One vector is turned by the same rotation once a tick. Each row is the vector after some number of ticks, and that number follows the row.
The counts run from 0 to 407.
[ -6  11   5  18 -23  16   1 -10 -10  20   7  -6  -9  -2  15   6  11   1
   6   4   6   3  11  -6   5 -10   1   2 -10  -2  -6   3  -4   2 -10  20]
12
[  3   0  -4  -9 -24 -20  -8  10 -13   8  -1   5  -8   5  -3  10   6  -4
  -4   2  -9  -4  -4  -5   7  18   5  -5  -7   6   8 -19  11   7  17  17]
92
[ -3  -2   3 -12   2   7  -9   5  10 -14  20   8   8 -19   4 -20   1  11
   4   3  -8   1  -7  -7  -3  15  15   7   9 -11  12   9  14  -4  -4   2]
76
[  4   4  -7   4 -11  -5 -28  20   0  12  -6  -5   6  -2   9  -4   6   7
  -2  -8 -14   3   4  13  -6  10 -17  -6  -2   4  14 -11  10   7  16  -6]
372
[  6  -1  -1   7 -24   3  -8   2  -4  21   5  -5  -5   2  15  18  13  10
   5   6   5  12  -2   4  26  -3   2  -7   2   7  14  -4   7   1   6   1]
221
[  9   9 -11   5  -4  13 -24  -3   0   1  13  11   8  -6   3 -20   6   4
   1  -7 -14  16   4   6  -2   8 -22   8   3  15  10   5   8  -3  -2  -9]
265
[ -1  -7 -13   0 -26 -11  -9  13 -21   3  -2   5 -11  -7   1   4  -4   6
  -4  -3 -14  -7  -1 -10  -2  21  12   7  -1  -1   8 -13   1   2   9  17]
191
[ -1  14   8 -10 -23   1  -6 -14 -10  -1  12   5  -2   1  -7   2   3 -10
  -4  -2  -7   0  -1  -2  13  10   0  -8 -16  14  -6  -7  19   2  -1  23]
302
[  8   6  -3  -7 -13 -13 -24  14   1  -1   1   7   5   3  -2  -4   5   1
  -2  -5 -15   0  -4   4   2  13 -10 -10  -5   3  17 -13  16   9  23  -5]
276
[ 11  15   2  -3 -16  -7  -1   5  -3 -11 -14  21  -1   5   8 -10 -15  10
 -10 -11 -17   0 -14   4   4   4  -7   1  -6   1   1  11  -9  13   2 -11]
154
[ -4  17  21  11 -14  18  -1 -13   5  12  12  -2  -7   2  14   0  14  -3
   7   7  10   7  10  -3   4 -12   1  -2 -10  -8  -6   8   1   1 -16  13]
16
[  5   9   7   5  -6  -7  -2   2   0  20  14   4  -9  13   8   2  34 -12
  12  12   7  18   3  -7   2  -3  -7   3  -9  -4   2  -1   5   4   6  12]
328
[  0   4  -6   8 -28  -2  -8   3 -23   8   6   5  -8  -7  -5   4   3   2
   3  -2 -11  -6   3 -17   3  10  14   5  -9  -6  11 -14   0   1   2  22]
195
[  9   1  -7 -19  -4 -16  -9  11  -2  -6   6  13   5  -1  -3  -9   9   2
   1  -3 -20   5 -14  -1   1  25  -4   2  -3   8  10  -4  18   2  15   5]
180
[-12   6  11  -9 -23   8 -14  -5  -2   3   6 -12   5 -10   8   9  -5   2
  -2  -3  -4 -10   4  10  10  10   4 -15  -9   5  -5  -9  23   1   2  17]
402
[ 15  24   6   8 -11 -12  -7   2  -1   1  -5  23  -3  23  -3 -13   3 -10
  -3  -4 -11   8  -3   1  -4   0 -15   1  -7   0   8   2 -10  16   6  -6]
147
[ -1  -8  -6 -18  -1  -4  -4   8   5 -11  19  14   0 -11   0 -18   6   3
   4   6 -12   6  -8  -6  -6  26  10  12  13   0   7   9  13  -1  -2   8]
80
[  6  -6  -3  10  -1  -4   3  13   8  10  -1   7 -14   0  21 -10   9  11
   7   8   5  15  -1   0  -6   1   6  14  17 -12   9  17 -17   8  -7  -9]
135
[  5   8  -2  13 -32   7   3  -9 -20  13   6   7 -15   3   5   8   4   4
   0   1   1   7   2  -9  11  -3   7   9  -1   4   3   2  -9   3 -11  13]
11
[  0  -2   2 -12 -29   0  -7  -7  -6  -4   7   7  -2  -7   2   7  -9   9
  -7  -2  -4  -7 -11  -2  19  15  22  -6  10   5  11  -4  15   2   1   5]
404
[ -1  12  13   7  -7  13  -4   2  12  -9  -3   7   7  -7  16 -17 -13  19
   0  -4  -4  -2  -4   1  -2  -6   7  -1  -1 -18   4  20 -10   9 -11 -12]
256
[  2   4   9   6   6  -7   5   8   8  19   7  -2  -6   6  20  -6  29   1
  15  11   3  15   5  -3  -6  -6 -11   9 -12 -13 -10  12  -6   3  -2   7]
233
[  7  14  -6   2 -18  -2 -17  -1  -9  -6 -10  12   3   0   1 -11 -12   1
  -7 -15 -21  -1   2  12  -6  12 -21  -1  -7  14   0   3   2  10   4   1]
59
[  9  -2  -4  -3 -29   1  -5  -7  -9  13   3   0 -12   2  13  16   7   7
  -5   1   4  12  -7   9  26   5   3  -4  10  18   4   4   9   1   1   4]
217
[  2  14   6  -8  -1  -7  -2   4   9 -14  -6  22  -5   6   7 -27 -11  -2
  -3  -3 -13   0  -6   5 -20  12 -10   9   0  -5  -9  16  -8  17  -3   3]
54
[ -1   6   8  -7 -17   5  11 -17   3   0  11  11 -22   4   9  -6   4  -7
  -6   7   9   8  -1   1   5   8  14   8  18   6  -7  17   3   7 -16  15]
113
[-11   0  -4   0  -9   3  -6  15 -10   5   7 -12   5 -21   9  -9   3   9
   7  -2 -17  -7   9 -12 -14  11  -3   5 -21 -11  -5  -5   3  -2   2  19]
288
[-13  -7   2 -21   3  -7  -6  11  14  -4  15  -2  -6 -10   7 -15   9  -4
   3   8  -5   1   1   4 -14  23   7   8  10  -4  -3   2  17   0   3  15]
83
[  5   2  12 -13  -2  -4   6   3  21   3  -5   7  -7   7  28  -5   2   9
  -1   5   5  14 -11  20  10   1  -4  -3  15   1  -6  24   2   9  -2 -10]
28
[  4   5   3   3  -2  13  -6   1  11 -13   6  15   4 -13  12 -25  -6  16
   0  -2  -8   5  -7   1  -5   4   2   9   8  -8  10  23  -5   2 -16 -14]
260
[  0  -2   5   5  -1   2   2  14  10  22  -1 -11   1  -4  32   6  14  17
  11   6   6  13  -1   6  10 -10  -4  -4  -8  -9  -1  14  -2   3   4  -6]
130
